First come named moves, each a turn or a mirror, each shown by rows before and after it. For each pair of rows after them, which moves, in which order, take the first row to the second? The first pair is done for you.
move q649:
[ -0.1 -10.0   4.6 -24.0 -24.8  -1.6  -7.6  -8.2   8.0  12.5   1.0 -10.1
 -12.4   4.0  -6.8  19.2  -9.1   2.0] => [ -0.2  -8.6   8.5 -24.7 -26.2  -2.7  -7.1  -9.8   8.2  12.5   1.4 -10.1
 -11.3   8.5  -8.6  18.1  -9.1   0.5]
[-13.0  -5.8  -8.5 -11.2  30.4  11.3  13.6  33.0  -2.5  -5.0 -14.4  14.0
  -9.8   5.1  11.6  -6.0   9.1   3.5] => [-20.0  -1.8   8.2   0.3  21.0  16.8  20.4  22.2   2.3 -17.8  -4.7   9.5
   3.9  22.9  12.5  -0.7  -8.4  -9.2]
[ 11.4  13.8  11.5   0.3  -4.9   1.8   1.9 -21.7   5.4  11.2  19.8 -18.5
  -0.4   6.2  11.0  16.1   4.6   3.4] => [ 16.2  15.3  -0.5 -10.2   3.3  -5.3  -1.2 -16.2   1.9  21.5  12.2 -11.9
  -8.2  -7.1   9.6  14.5  12.5  13.0]
[  3.3  25.5 -10.2  -9.4  13.6 -10.4  -1.0  -1.9 -14.8  -7.1   1.7  -8.7
 -20.7  -4.1  37.7  -3.9  20.7  19.8] => [ -8.1  26.4   7.5   6.1   5.8  -5.8   5.5 -10.8  -9.0 -18.8  15.0 -18.8
  -6.3  17.5  42.1   2.0   1.3   4.7]
move q450:
[ -1.6  -4.0 -10.7   7.3   7.2   3.2  -1.9   8.7 -10.1 -20.9 -22.5  16.9
  -5.1  17.5  -1.9 -29.7  11.8 -11.1] => [  6.7   6.5 -10.4  -0.7   8.1   5.0   2.4  17.9  12.3  23.6  -7.7  -2.5
  13.6  29.5  11.4   9.3 -15.8  15.9]
[  5.5   2.6  -0.5  -3.2  -0.7   0.5  -6.5  -0.3  -5.1 -12.4  -3.3  -3.1
 -17.1   4.9  18.1  -6.7  -6.9  -5.9] => [  2.9   6.6  -3.0  -0.1   3.8   5.3  -3.6   3.1  -2.9  -7.2   0.4  -3.9
  -6.3  11.3  19.5  -6.0 -12.8  -1.2]
[ -1.8   1.2  -1.0  -1.3  -8.5  -7.3  -2.5   3.6   1.4  -8.3 -11.4   0.0
 -16.5   1.4   7.9  -2.2  11.5 -10.8] => [-8.8  5.2 -3.0  8.6  6.1 -0.9  5.8 10.1  5.9 -5.7 -3.4  1.0 10.6 16.9
 10.9 -4.3 -3.8 -4.8]
move q801:
[ -3.6  12.2 -10.6  -4.6  18.2   5.5   1.9  10.8  -5.1   3.4   3.6   4.3
   3.8  -6.5   6.6  -5.3   2.6  16.6] => [  4.4   3.8  -6.3  -4.6   6.1   8.5   1.4   5.7   3.0  18.7   6.7  -2.4
   6.6 -10.0 -11.9   4.3  -4.2  14.4]
[  8.0   4.6  -3.8  -8.1   5.7  -0.2  -1.3  -9.6  -0.8 -11.5  -8.4  10.4
  -7.8 -11.1   3.7  -1.5   8.5   3.4] => [  2.9  -1.4  -4.8   0.3   8.0   9.7   0.8  -3.0   4.7  -5.9 -11.1  15.4
  11.9  -4.1  -9.0  -6.6  -5.4   2.2]
[  1.1   1.0  -2.2   7.6  22.2   6.9  -7.5 -19.6  -3.3   8.5  13.8 -12.7
   1.4  12.6  17.8  -8.3 -18.1  37.9] => [  5.2  -0.6   1.5   3.7  18.0   8.1 -10.4 -24.9   1.2  16.8  16.4 -15.6
  -2.0   7.6   8.4   2.7 -21.0  36.5]
move q768:
[-10.6   1.1 -11.4  11.7  21.2  14.3  -4.4  21.1   9.5  -7.4  -2.4  12.4
  23.0  -8.0  -6.3 -11.6  -6.7   9.0] => [ -5.6   3.7 -10.1  11.8  22.9  15.1  -8.7  10.6   0.4 -21.0   3.3  11.5
  14.4 -12.6 -10.9 -18.9   2.5   8.7]
[  4.2   4.2  -1.8   0.0   5.5   2.2   2.6 -14.9 -11.9 -10.1  19.7  -0.2
   2.1 -10.1  -5.7  -9.8  -4.8   6.2] => [ -1.5   1.6  -0.6   2.0   3.3   5.9   6.2   1.4  -0.9   4.6  16.2  -4.1
  19.5   5.2  -1.4   4.5 -20.7   2.6]
[-12.5  10.9 -13.1   5.7  18.5   6.3   0.7  -6.0 -14.7 -13.4  -5.0  10.5
   0.4 -11.0  -2.0 -26.6  15.8   7.4] => [-11.2   7.1   1.7  18.5  -3.3  17.1   3.0 -20.3  -2.9  -9.1  11.1   0.3
  16.7   1.3 -21.2 -16.6 -12.8  -1.9]
[ -2.0  12.9  11.9  11.6   3.3   2.5   1.8 -18.6 -21.7 -27.9  13.8  -7.1
  -7.8  11.4  21.4   5.1 -10.3   6.0] => [ -6.7  10.4  11.2  10.4   6.0   3.4   6.8  -6.5 -11.7 -13.6  10.6  -6.8
   5.0  23.4  25.8  13.3 -22.9   3.1]
move q314:
[  2.7   6.1  10.7  -5.4 -11.5 -15.7  -6.5 -18.4  -6.9   1.8  13.9  -9.5
 -28.1 -14.2  10.9   9.1  11.6  -3.4] => [  1.8   0.3  14.9  -4.0 -16.7 -13.4  -6.1 -21.0  -3.6   3.1  15.7  -9.0
 -26.7 -13.5   0.2  12.6   8.4  -9.3]
[-13.0  -6.8 -10.0 -17.4  -0.5  -3.9  -1.3  29.2   5.6  14.0 -32.4   8.5
  -8.1   7.8   5.5  -1.4  10.9  -9.3] => [-14.0   4.9 -14.4 -17.1  12.4  -6.5  -0.2  23.7  -1.7   3.3 -20.7   6.2
  -8.7   3.9  25.9  -5.2  15.4  12.1]
[ -6.8 -10.6   1.4  -3.2 -17.8 -11.0   4.8   9.3  -0.2   8.7 -18.0   1.9
  -7.2  23.8  14.1   6.4   7.0 -18.9] => [ -7.3  -4.9  -5.6  -5.7  -9.1 -12.8   3.4  12.9  -4.4   3.6 -18.0   2.9
  -8.3  19.0  28.5   0.2  14.3 -10.8]
[ -6.3  -3.4  -0.9  -0.6   1.1  -2.9  -0.8   7.2   2.6  -8.7 -10.6   7.2
 -16.7  -2.6  12.9  -6.3  16.1  -9.2] => [ -5.4   4.7   2.7   0.8   3.5  -4.1   2.7   1.9  -1.0 -13.7  -3.0   2.8
 -16.2  -3.7  17.4  -7.6  14.2  -1.7]
Now pairs of rows:
Between the rows of a pair lie 2 to 3 moves.
[ -9.5 -13.1  -1.5  20.7   8.0  19.0   9.2   0.7   5.9  -8.9   7.3  10.0
  14.7  14.0 -17.5 -18.9 -13.4 -20.2] => [ 15.8  -0.1 -14.4 -18.2   5.1  -6.7  -3.1  -8.0   0.2   9.6   1.0   5.2
 -32.6 -23.7  -1.2  -0.7  23.1   2.7] | q768 q450 q768
[-5.5 -7.9 -9.6  7.8  9.8  2.9  4.7 17.3  0.5  0.8 -8.6  1.6 18.5  7.6
 -5.7 -2.4 -0.5  0.0] => [ -8.1 -12.8  -2.0   9.0  -0.7   1.3   2.3   6.5  -2.2 -13.8  -9.1   4.4
   5.4   9.8  -7.9 -12.3   7.6 -10.8] | q450 q450 q649
[  4.5  -1.7  18.0   4.5  -4.3  10.1   8.2 -31.0  12.3  -7.4  14.4  -5.1
  28.9   8.9 -16.1   0.5  -3.2 -14.0] => [  0.1   5.8  20.6  -4.8  -3.4  -4.3  13.0 -15.6  16.9  -2.5   6.5 -13.1
  20.4  25.3  17.3  14.1  -3.1 -16.1] | q801 q768
[ -7.2  17.5 -27.5  14.6  16.0   5.0  10.2 -24.9  -1.9 -16.5  12.2   3.3
   0.6 -34.2  -3.6 -18.4  23.1  21.1] => [-11.0  10.4  -3.0  19.7 -14.9   0.1   8.8 -44.2   3.8 -25.0  22.7 -11.1
  -9.4 -22.9 -11.3   0.3  13.5  -8.2] | q649 q314 q801
[ -8.3   7.4   1.9   6.4   1.0   2.1  26.6  13.5  -8.8 -10.6   2.6   0.7
   1.8  10.0  21.6  13.6  -4.9  -3.3] => [  6.2   2.7   8.0  -6.3 -11.5  -3.1  17.2 -11.3 -12.1  -9.0  10.1  -2.3
 -19.5  -9.6   5.3  22.0   7.3  -3.4] | q768 q801 q801
[ -0.3   4.5 -15.2  -0.7  -1.3 -11.5 -19.1  28.6  -5.8  23.7 -26.5  24.9
   0.5 -23.1 -13.3 -17.1  27.6  -2.4] => [  5.1  23.0  -0.9 -10.0 -22.0 -28.1 -16.1   5.9  -8.4   9.5  -9.7   6.7
 -29.3 -19.7  15.5   0.5  35.4 -17.0] | q768 q768 q801
[ -6.6  -2.1  -3.9  -4.9  -7.8 -18.0  -9.2  12.6   2.2   1.5 -10.2  -1.7
 -11.3  15.2  16.6  10.8   4.1 -19.8] => [-13.6   3.6 -15.6   9.4  12.2   0.1  -2.7  19.0   2.0   3.5  -0.6  -1.9
  17.2  17.8  16.7  -6.0  -9.6   4.5] | q801 q768 q450
[-16.3 -16.1  -8.9   5.1   8.8   6.3 -11.3  17.7   1.1   6.2 -13.7  15.3
   9.0  -1.6 -26.2 -13.3   4.9  -2.7] => [ -7.8  -8.0 -12.6  -7.4   6.7  -2.0 -17.2   9.4  -5.2  13.0 -10.6  13.5
 -10.3 -18.2 -21.7  -7.3  23.1  12.8] | q450 q768
[ -7.5  -2.2  -6.2  -3.4   3.4  -4.7  -6.1   8.3  -5.5 -24.3 -26.6  11.8
 -18.8  -2.6  14.1 -18.2  28.8  -2.2] => [ 6.1 20.0 -8.8 -2.5 14.9  8.7  1.8 -1.6  6.7  6.0  7.1 -9.3 10.6 -2.2
 25.5  5.1  2.1 36.9] | q450 q768 q450
[ -4.1  -1.9  -6.6   6.2  -6.6   6.8  -7.2   6.6  -1.9   9.8   2.4  -1.5
  12.1   2.1 -27.0  -3.2  -1.4   8.0] => [  0.6  -0.7   2.0   0.6 -23.1  -1.4  -3.3   3.8   2.6  11.0   1.4  -8.1
  -4.1   8.2 -24.9   8.1   2.6  -6.4] | q801 q768 q314
[  3.4  -2.5 -10.9 -10.5   9.7  -6.5   1.1  14.0   0.8   9.5 -11.6   4.5
 -10.0  -5.9   6.3  -2.3  10.6   7.0] => [-6.9 10.4  6.3 10.5  5.9  0.3  8.9 -5.1  1.6 -6.0 13.0 -8.9  7.8 12.1
 14.8  3.5 -9.8  0.5] | q314 q649
[  4.0  -3.4  -5.2  -1.6   5.6   7.2   1.8  -6.4   6.2   6.4  11.6   1.4
   8.1  -9.7 -11.6  -5.3  -8.8  15.9] => [ 1.5  5.2 -9.1 -5.2 14.0  5.6  3.2  2.8  3.1  6.1  9.8 -0.1  4.3 -5.9
 10.2 -2.9 -3.5 20.3] | q450 q801 q450
[-18.0  -5.5  -6.9 -13.3  -2.1  18.8   0.9 -14.1  11.3   6.9  11.7   1.3
  -0.1   5.9 -30.8   4.2  -5.8   1.7] => [-15.6   5.2  -5.0 -14.7  -0.3  19.4   4.6 -19.7   7.1   6.1  23.7  -6.9
  -0.2   6.0 -17.8  13.6  -9.4   9.2] | q801 q450 q801
[ -9.2  16.7  14.1  13.1   3.6  13.6  -4.5  -3.4  -1.2 -16.4  13.9 -12.8
  10.6  14.5  -0.5   2.2 -10.9  -5.9] => [ 11.2   7.6  -7.0 -12.0   9.4   6.0 -14.5   4.7   0.8   8.6  -0.4  -2.3
  -8.3 -19.0 -14.9   5.3  11.6  14.4] | q649 q801 q801
[  4.5  -9.4 -18.6 -10.7   0.0 -23.9  -3.9  29.7  -2.8  24.8 -18.3  -1.4
   3.8   6.7  -3.9   6.7  -4.5  -7.1] => [  7.9  -6.0 -10.4  -9.8 -10.1 -27.4  -0.9  19.8  -0.5  22.5  -5.4 -11.1
  -4.0  12.3   3.5  20.5  -7.6  -9.7] | q649 q314 q801
[ -9.2 -10.5  -0.5  28.5 -14.8  21.1  -6.8  -8.8  -1.0 -14.9   1.7   1.2
  18.8   1.7 -35.4 -20.9  -2.4  -9.9] => [ -3.4   2.4 -19.4  19.4   8.9  23.4  -1.4   8.5   3.0  11.7   3.0   0.6
  33.6  -0.9 -13.9 -12.7  -5.6  27.7] | q649 q801 q450
[ 21.1 -21.2 -14.6 -23.0 -15.9   8.8  -9.7  15.3  20.1  27.4 -15.6  -1.6
   8.4 -10.1  -2.9  -5.2  -0.9  27.8] => [ 18.1 -29.4  -9.5  -9.7 -16.7  19.2 -11.4   6.5  21.9  19.4 -11.6   0.6
  18.3 -10.4 -24.1 -12.9  -6.4  20.8] | q801 q450 q801
[ 12.5  13.0   3.8 -11.6  -3.1  -0.2  -3.1 -20.1   0.5  11.7  13.4 -11.2
  -7.6 -13.4   2.0  25.1  -1.3  21.0] => [ -2.4  16.2  -5.7 -14.0  10.4 -10.3  -4.2  -4.7 -11.4  -7.3  -7.3   0.6
 -25.1 -12.4  25.5   9.8  17.6  12.6] | q768 q801 q450
[  2.0  24.7  11.0 -26.9 -12.9 -11.5   5.3  -1.6 -10.6  -0.9   4.1  10.2
 -24.6 -13.2  17.6  14.3  12.8   9.7] => [ -0.9  11.6  26.6   1.4 -25.8   5.4   6.7 -19.8  -1.0 -10.2  26.2   1.4
  -1.6  -1.6 -17.4  13.4 -14.2  -5.1] | q450 q768 q801
[ -8.1  -1.1  10.1   6.1 -10.8   7.3  -3.8 -10.6  10.3  22.1  -3.6  -6.9
  23.5   6.7 -14.5 -16.3 -25.6 -12.7] => [ -3.5  -5.3  -8.4  -8.2   1.0   2.5  -9.9  -2.8  -2.8  23.2 -19.8   5.6
   7.3 -16.5 -15.9 -31.7  -4.8   0.1] | q649 q450
[ -5.5  12.1 -15.8   2.9  25.6   9.2   4.2  15.1   1.6  15.2  -2.5   0.3
  23.6   3.9  16.2  -5.2 -11.7  27.4] => [ 10.5   7.3  -7.8   6.4  10.0  14.0  -1.3 -15.8  -0.6  19.0  15.7  -9.0
  15.5 -13.4 -13.2   2.6 -13.2  32.6] | q314 q768 q801
[  7.1   5.8 -16.3  -4.3   7.6  -3.7 -11.9  -8.7  -3.8  -8.4  16.8 -13.4
  -7.2  -8.8  33.0   8.3  -4.6  13.4] => [ 13.6  -6.9 -26.5  -8.8   7.3  -3.8 -19.0  -8.9  -7.4   1.8   7.6  -2.4
 -11.8 -26.6   9.3   4.7   3.4  16.5] | q450 q768 q649
[ -3.9  -1.3 -15.2   5.8  -0.6   9.7   5.4  18.7   6.8  -6.5  -9.3  13.0
  18.1  11.7  -1.6 -13.1 -12.1  34.4] => [  1.0   9.3   7.5  -3.7 -25.1  -8.2   7.8  -5.3   5.0 -18.7   6.6  -6.2
 -16.4  25.2  25.4  10.3  -7.5  11.7] | q450 q649 q801
[ -2.7  -5.2  -3.2 -10.7 -11.5   2.5  -0.4  23.7  12.5  24.2 -19.6  10.6
  10.3  13.3   1.9   3.9  -6.2 -13.2] => [ -3.6  -1.0 -17.1  -3.0   9.6  14.1  -1.5  15.2  -1.9   4.3 -14.5  23.2
  11.5  -9.9  -2.1 -23.1  11.3   6.6] | q768 q801 q314
[ -6.0 -10.1  -1.6  10.7  -1.5  12.6  -0.6  34.2  -1.3   7.9 -30.5  19.6
   6.3  21.2  -1.7  -6.6 -15.5 -23.6] => [  5.2 -16.4  10.2  21.0 -20.4  20.1  -5.4  -7.0  -7.1  -5.9  -7.0  12.6
  -0.5   6.9 -36.8 -11.8 -14.8 -27.4] | q649 q768 q768
[ 18.2   9.1  25.3 -11.5 -13.7   0.6  -6.4  -7.6   7.7  21.4  11.1  -2.1
  -9.3 -17.3   5.9   5.2 -12.9   0.0] => [ -5.8  10.8  11.8   1.0  14.9   9.1   1.6  22.8   1.5   8.3  -3.8  13.8
  14.8  -9.5  21.8 -22.7  -9.4   5.7] | q768 q768 q801
[  1.3   8.2  13.3  11.3 -12.3  -1.4   2.8 -20.8  -1.6 -17.2  23.0 -12.1
  -0.5   0.4  -4.9  -6.7   1.4 -10.3] => [ 15.1   5.6   0.9  -9.0  -9.6  -8.2  -4.3 -16.9  -4.6   2.8  12.4  -7.3
 -22.0 -18.0  -4.6  -1.4  14.7   2.8] | q450 q450 q649
[ -2.6   2.5  -9.1  -8.6   1.7  -4.0   2.0  13.2  -3.2   2.2  -5.0  -1.5
  -1.4   3.3  15.7   9.2   1.9 -11.3] => [ -7.9  -7.9  -8.3   3.9   0.9   4.2   2.0  10.8  -1.1   0.1  -2.7   2.5
  11.9   6.0   2.3  -1.6  -4.8 -13.8] | q801 q450 q450
[  9.5  -1.4   8.8 -13.0  -2.1  -9.4  -6.2 -13.9  -1.3   6.8 -20.6  -6.3
 -26.5 -10.7 -12.1  10.6  28.4  -2.0] => [ -6.3  -0.9   5.9  19.9  13.1  15.6   4.2 -15.7  -5.9 -10.7  -0.7   0.3
  18.5  -1.4 -31.5 -18.8   4.5   2.9] | q450 q649 q768
[ -4.7 -18.9  -0.7   0.0   2.3   4.2 -18.0   4.7  -8.9 -30.5  -3.5  20.3
   0.8   9.7  26.3 -21.5   6.3 -16.3] => [ 20.2 -15.4  -9.7 -25.9  -0.9  -2.4 -21.0  10.2   5.4  23.6   3.0   8.8
   0.0  -6.1  22.9  15.7  -4.7  17.3] | q768 q450 q649
[ -8.8   1.1  -6.8  -7.9  -8.8   2.3 -10.0  11.5  10.6   1.0   4.6   2.7
  24.3   4.1   2.2 -13.3 -12.4  11.3] => [-10.0  12.1  -1.7 -10.4 -13.6  -6.2 -10.2   5.0   4.3 -12.1  13.0  -7.3
   4.3   5.5  25.2 -12.3  -5.5   6.8] | q801 q649 q801
[  2.7  27.6  12.7  -2.4  11.7   7.2  19.6 -12.1   7.6   0.6  16.1   1.5
  11.0   1.3  24.9  12.2 -14.1  26.9] => [  0.4  22.5   3.4  -0.6  24.7  11.0  17.3  -5.3  -3.9 -11.0   6.8  15.3
  14.0  -5.6  22.0 -10.9  -1.8  27.1] | q649 q450 q450
[ -3.7   8.4  10.6  -8.4  -3.4 -27.6  -2.5  29.3  -1.6  13.0 -15.6   7.3
  -9.6   8.5  23.4  11.1   5.4 -20.6] => [  7.7   5.7  10.7 -13.1 -16.8 -28.8 -11.8   3.1  -8.8   4.8  -8.6   6.0
 -29.9 -14.7   7.0   3.8  19.7 -18.0] | q801 q801 q768
